Read these off the matrix that follows.
1) Report the entry in the top-left corner.
2) Report the entry just right of 30.
3) Report the entry just right of 79.
4) Report the 1st entry on the diagonal from the top-right corner.
5) Report the entry just left of 1.
6) Report the entry in the bottom-right corner.
7) Report the entry in the bottom-left corner.
[[ -47  -10   68   16   -4   30  -41   23]
 [ -14 -115  101  -11   79   23  -78    1]]
1) -47
2) -41
3) 23
4) 23
5) -78
6) 1
7) -14

Read these off the matrix that follows.
1) What is the 3rd entry in reading order?
2) What is the entry just right of 0.1?
3) What is the third largest entry?
4) What is the entry just right of the largest entry?
((1.9, 1.1, 0.7, -0.1, 0.0, 1.3, 1.1, 0.4, -0.2, -1.5), (1.3, 1.7, 1.6, 1.3, 1.8, 0.8, 2.8, -0.4, -0.2, 0.7), (1.0, 1.7, 2.0, 1.2, 1.8, 1.0, 2.6, -0.5, -0.2, 0.8), (0.5, 1.1, 2.1, 0.3, -0.2, 2.3, 0.1, -0.1, -0.2, -0.6), (0.5, 0.7, 2.0, -0.5, -0.2, 1.5, -1.1, 0.8, -0.2, 0.2), (0.7, 0.6, -0.6, 2.5, 1.6, 0.5, 2.4, 0.8, -0.2, 1.5))
1) 0.7
2) -0.1
3) 2.5
4) -0.4

Questions about the array below.
1) Which number is the entry just left of -0.269?
2) Which number is the entry just left of -0.055?
3) Which number is the entry just right of -0.859?
array([[ 0.754, -0.830, -0.313, -0.269,  1.383, -0.684, -0.158,  0.075,
         0.500],
       [ 0.840, -0.379, -0.216, -0.130, -0.474,  0.144, -1.675, -1.685,
         0.347],
       [-1.694,  1.790, -1.868, -1.624, -1.224,  1.306,  1.227,  1.519,
        -0.867],
       [ 1.563, -2.159,  0.953,  1.527,  1.388, -1.808, -1.952, -1.858,
         1.982],
       [ 1.357, -1.635,  0.788,  0.353,  1.144, -1.344, -2.161, -2.276,
         1.365],
       [-0.859,  0.995, -1.891,  0.522, -1.491,  0.589,  1.292,  1.767,
        -2.097],
       [ 1.808, -1.954,  1.437,  1.438,  1.511, -1.505, -2.249, -1.825,
         1.727],
       [ 1.407, -1.760,  0.348,  0.611,  2.036, -1.520, -1.679, -1.565,
        -0.055],
       [ 0.000, -2.050,  0.348,  0.523,  1.086, -0.513, -2.144, -1.731,
         1.575]])
1) -0.313
2) -1.565
3) 0.995

Questions about the row below.
1) Give the entry just left of the largest entry.
2) Give the entry just right of -64.
[-84  72 -79 -84  61 -64  16  62]
1) -84
2) 16

B =
-307	-462	-459	-321	-303	-316	-523	-422	-446	-404	-405
-327	-418	-426	-220	-81	-327	-555	-355	-635	-71	-478
-432	-344	-263	-481	-562	-437	293	-339	-418	-539	-236
-504	-308	-348	-498	-514	-517	-635	-428	-341	-518	-293
-496	-189	-452	-347	-635	-450	-272	-481	-189	-246	-418
-457	-142	162	-444	-581	-453	761	-215	-181	-515	-163
The 1st entry in reading order: -307
Report the last entry, reading row by row.
A: -163
Report the 2nd entry on the diagonal from the top-right corner.
A: -71
The top entry of the column that holds the largest entry -> -523
The entry just right of 293: -339
Report the entry just left of the largest entry.
A: -453
Report the entry in the bottom-left corner.
A: -457
The entry directly below -422 is -355
Report the entry just right of -523.
A: -422
The entry in the top-right corner is -405
Report the entry directly below -348.
A: -452
The entry directly below -428 -> -481
The entry just right of 162: -444
Report the fifth entry, reading row by row.
A: -303
Report the entry directly above -348.
A: -263
Report the 3rd entry from the end, reading row by row.
A: -181
The entry directly above -181 is -189
Report the entry just left of -562.
A: -481
The bottom entry of the column that holds the largest entry -> 761
The entry just left of -517: -514
The entry just left of -344: -432
The fourth entry in reading order -> -321
Report the entry directly below -405.
A: -478
Report the second entry, reading row by row.
A: -462
Report the entry just right of -181.
A: -515
The entry just left of -444 -> 162
The entry directly above -515: -246
The entry just left of -498 -> -348
The 3rd entry on the diagonal from the top-right corner: -418

Questions about the grid below.
1) Report the entry in the top-right corner.
2) Report the entry directly below -27.
3) Report the fifth entry in reading order.
4) Report the 1st entry on the main diagonal.
5) Report the minimum.
6) Report the 2nd largest entry.
7) Report the 2nd entry on the main diagonal.
8) Report the entry just right of the smallest entry.
[[ -7 -21 -12  16   5 -85  -4  -1  -6  10  -3 -47 -22 -27]
 [ 11 -31   1  -9 -20  91  -4 -29 -26  -8  -9  49  19  34]]
1) -27
2) 34
3) 5
4) -7
5) -85
6) 49
7) -31
8) -4

array([[147, 147, 147, 147],
       [210, 125, 109, 111],
       [179, 114, 102,  99],
       [169, 137,  73, 117],
       [127,  29, 226, 144]])
Find the entry in the bottom-left corner.
A: 127
Find the bottom entry of the column that holds the smallest entry.
A: 29
Find the entry directly below 99.
A: 117
Find the second entry, reading row by row.
A: 147
The bottom-right entry: 144
Find the 1st entry, reading row by row.
A: 147
The entry just right of 179 is 114
Find the entry directly above the smallest entry.
A: 137
The second smallest entry -> 73
The entry just right of the smallest entry -> 226
The 5th entry, reading row by row: 210
The entry directly above 102 -> 109

A =
-62,-86,184,-51,-2
570,-216,300,337,78
-92,325,197,-619,0
528,247,-20,-137,436
170,175,83,228,-156
The entry just left of the centre entry: 325
The fourth-last entry, reading row by row -> 175
The entry just right of the centre entry -> -619
The first entry, reading row by row: -62
The entry directly above the smallest entry: 337
The bottom entry of the column that holds the smallest entry: 228
Report the bottom entry of the column that holds the largest entry.
A: 170
The entry in the bottom-right corner is -156
Report the largest entry in the last column.
A: 436

a =
[-0.052 -0.138  0.031  0.004  0.221 -0.009  0.007 -0.121 -0.008  0.041
 -0.059 -0.075 -0.041  0.025  0.020]
Report the 3rd entry.
Answer: 0.031
The second entry from the left is -0.138
Report the first entry from the right.
Answer: 0.020
Report the first entry from the left.
Answer: -0.052
The entry just right of -0.075 -> -0.041
Report the 2nd entry from the right.
Answer: 0.025
The 4th-last entry: -0.075
Report the entry just left of 0.221.
Answer: 0.004
Report the 5th entry.
Answer: 0.221
The entry just right of 0.007 is -0.121
